Where one turn sends some rows of the set: a few examples, then the rows asked
Pineg: [  9.5  10.8  -1.5 -11.3 -11.1   6.7   0.7   4.8 -17.0   2.2 -19.4   2.6
 -22.7 -11.1  -1.8  -4.3   9.9  -9.8  -5.4 -19.2  -3.5  -5.2 -13.4  18.5
  -4.2   8.9  -1.1  -3.6 -17.3 -23.2  -5.3 -24.0  13.1  -2.9  -6.3  21.6
  -6.9  15.0  -3.2 -11.1   0.7  -1.7 -11.0 -13.1   7.3 -12.0  11.9]
tedeg: [  1.9  -4.0   0.0  -7.3  18.5  -4.9 -13.4   6.9  -7.8  14.3   1.5  10.9
  -0.3  17.6  -6.8  -2.9  -6.9 -18.9 -32.3   3.0  -2.9 -10.0  -2.8  -5.2
  -9.8  -8.4 -17.0  37.4   8.0  10.7 -16.7  14.8  -3.5  -8.2   8.7   2.4
  -4.0  25.8   0.6   5.3  -0.9   7.6 -13.2  -1.3  10.6   8.2  10.2]
Bule: [ 15.2   5.4  -7.4  11.8   0.7   9.3  29.3  12.9  -2.5  -8.9  -5.4  -7.2
 -19.4  10.1 -22.8 -23.6 -24.5  -9.5  -1.2   8.2 -27.2  -0.9  13.2  -4.5
  -1.0   2.0   0.9  -6.4 -28.8  -8.1  -2.6   9.3  11.9  -3.2   2.7  12.0
   5.6  22.0   4.9   1.1   5.0  11.5  28.1  -2.7  13.5  18.2   0.9]
migud: [ -4.1  23.7 -10.3   1.9  -3.5   5.1 -14.4   0.9   7.6   3.6   1.7  -6.5
   6.4   6.7  -8.4  -7.9 -15.0 -12.5 -21.7   4.5 -22.2 -15.3 -10.6 -21.1
  -1.0   4.4 -24.4  17.7 -16.9   3.4  -1.5   3.0  -2.1 -24.5 -10.0  12.1
   8.5   8.0  -5.4   1.5 -19.4 -10.3   0.3  -0.4 -10.7 -28.9  13.3]
Bozi: [-14.5  -2.2   1.4  25.4  -6.3   7.1  12.3 -18.6   5.8   3.0  -1.5   1.1
  -4.6   7.8  13.9 -14.5   7.5  17.9   1.0   9.0  24.0  42.0  10.9  -6.8
  -8.3 -12.1 -11.4  -6.4   4.5  14.7 -11.4  12.1  -0.8  15.2  -9.6   1.8
  -4.0  15.2 -14.1   6.1   0.0   7.0 -15.6  -4.4  -0.9   9.7 -17.1]
bope: [ -2.0  -7.6  -3.1  -3.0  14.1  12.2  11.6  -9.7  18.3  -7.8 -13.8   7.6
  -4.3  15.5 -13.0  -9.8  23.3  -8.2  -4.2 -19.0  -2.8   5.6  13.5 -22.4
   3.5   9.4   1.9  -6.7   6.1  17.4   0.8  -1.9   8.8   4.8  -2.5  -9.1
  14.8 -19.7 -24.6  -9.1  -4.1  22.5  21.1 -11.6 -27.2  14.4 -10.8]
Zuror: [ -3.7  -7.1   4.4   9.4  10.5   2.4  -1.6   7.8  11.9 -17.0  -5.4  21.3
  19.8  -3.2   7.1 -12.3  -9.3 -15.2   3.6  12.6 -21.9 -21.0   9.7   9.6
  -6.8  -3.2   1.6 -26.0 -12.2   9.0   3.5   8.9   0.8 -20.7 -10.6   4.1
  -5.3  10.4  18.5   6.3  30.8   3.3  20.3   2.8  14.1  -1.8  -9.9]
tuku: [ -1.6   3.8  32.0   0.8 -12.9 -11.2  24.8  -0.5   0.2  15.5   3.5   9.7
  13.7  -0.4  21.4  -5.8  -7.1  -3.9  -1.8  -9.9  15.4 -11.9  -3.2  26.7
  16.0  -8.1 -11.9  12.4  -6.3  -0.4  10.4  -8.6 -10.3 -17.2   0.7   6.8
  -5.9   0.7  -0.2   1.5   3.6   3.5   7.2  -5.5  20.8 -17.3  11.2]
zan: [  9.7 -18.3   6.1  20.5   3.6  13.3   4.2 -12.3  15.7 -10.7  16.1  -7.7
   5.3 -35.1  -5.6  16.3   5.6  12.7  10.9  -4.3 -10.8   0.5  13.3 -16.9
   4.1  12.4   9.3  -4.5   2.4  -8.6   7.9   0.3  15.4   8.3 -15.9  -0.9
   5.4  -5.7  18.0   3.8 -11.5  -3.7  -7.6 -23.9   6.0  17.9   7.8]
ziso: [  4.6 -13.8   6.8  27.0   5.2  17.9   4.5  -6.1  14.5  -7.0  18.1  -3.9
  10.1 -35.7  -2.7  12.1   0.3  16.7   4.5  -7.8   3.4   0.9   4.6 -12.5
   8.7  14.9   4.8   3.3   1.5  -5.8   7.6  -5.9   7.8  10.2 -21.6  -4.6
  -7.9  -9.7  17.0   4.5 -13.1  -0.3 -13.7 -25.2   0.1  20.9   0.2]
sez: [ -8.8   7.0  -2.6  10.7   8.0   3.5  -7.2  15.5  19.4 -21.9 -14.3  -1.2
  -4.4  15.0  18.0 -12.3  -9.3   3.7   6.2   4.6 -11.9  -7.0  -4.8   2.4
   8.1   2.4  -5.3  13.6 -21.9  18.6 -19.6   7.4  -5.4  12.3  22.4   9.1
   1.5  10.8  26.4   6.4  20.5  -1.6  31.2 -17.0  -3.7  22.3   7.1]
nis: [-10.2  -6.3   3.1  26.6  -6.2   0.5  12.5 -18.4  12.1  -2.5  -2.1   2.0
  -2.8   4.1  16.7  -4.9  -1.9  19.6  10.9  13.1  18.0  43.1   9.2  -0.8
 -10.6  -9.6  -9.5  -6.2  10.8  15.9 -15.2  15.3  -7.8   2.0 -11.0   2.6
  -4.5  12.4  -3.7   0.6  -0.2   6.1  -2.5   1.5  -2.9   8.2 -22.1]
kas: [  0.2  -5.4   4.8   1.1   3.8   8.3   7.5 -15.4  17.8   3.1 -10.8  13.2
  -1.9   8.8 -19.3 -23.5  25.6  -4.2   0.2 -23.1  -5.0  -1.1   8.9 -20.6
   5.2  12.7  -3.8  -7.8  11.4  11.1   8.6  -4.5   8.8   5.1  -9.0  -9.7
  14.5 -15.9 -21.8  -2.8  -8.9  23.6  13.6 -12.4 -29.8   7.2  -6.0]
Soli: [-22.9  14.8   4.1 -19.0  -1.7   5.3 -10.2   4.0  -0.1   6.9  -0.7   6.9
  -5.6  -1.6   1.7  -9.4 -12.2   9.6  -8.8 -20.8  16.7 -26.2   4.3  -2.5
   5.6  -6.6  -1.1   7.8 -24.7   1.9 -17.1  -8.3 -29.6   3.9  15.4  18.3
  -5.0  13.6 -17.0 -17.7  -8.6  16.8   5.7 -21.9  10.6   8.5 -10.2]
nug: [-13.4   5.5  -8.0   4.0  -2.1  -8.2   1.8   9.2   3.1  18.0  -0.2  -2.6
   5.6   5.2  -3.5  -0.5 -20.2  -9.2 -28.3 -22.2 -16.0 -11.3 -10.9  -2.9
   7.1 -13.2  -8.0  22.9  -6.4   5.1 -11.6  -2.2 -10.6  -3.6 -26.5  -3.2
  -3.3  -4.5  25.2 -13.0  10.8 -23.2  -7.9  20.4   9.9   2.9  -3.4]

Zuror turns into sez
tuku turns into Soli
Now these:
nis turns into bope
migud turns into nug
kas turns into ziso

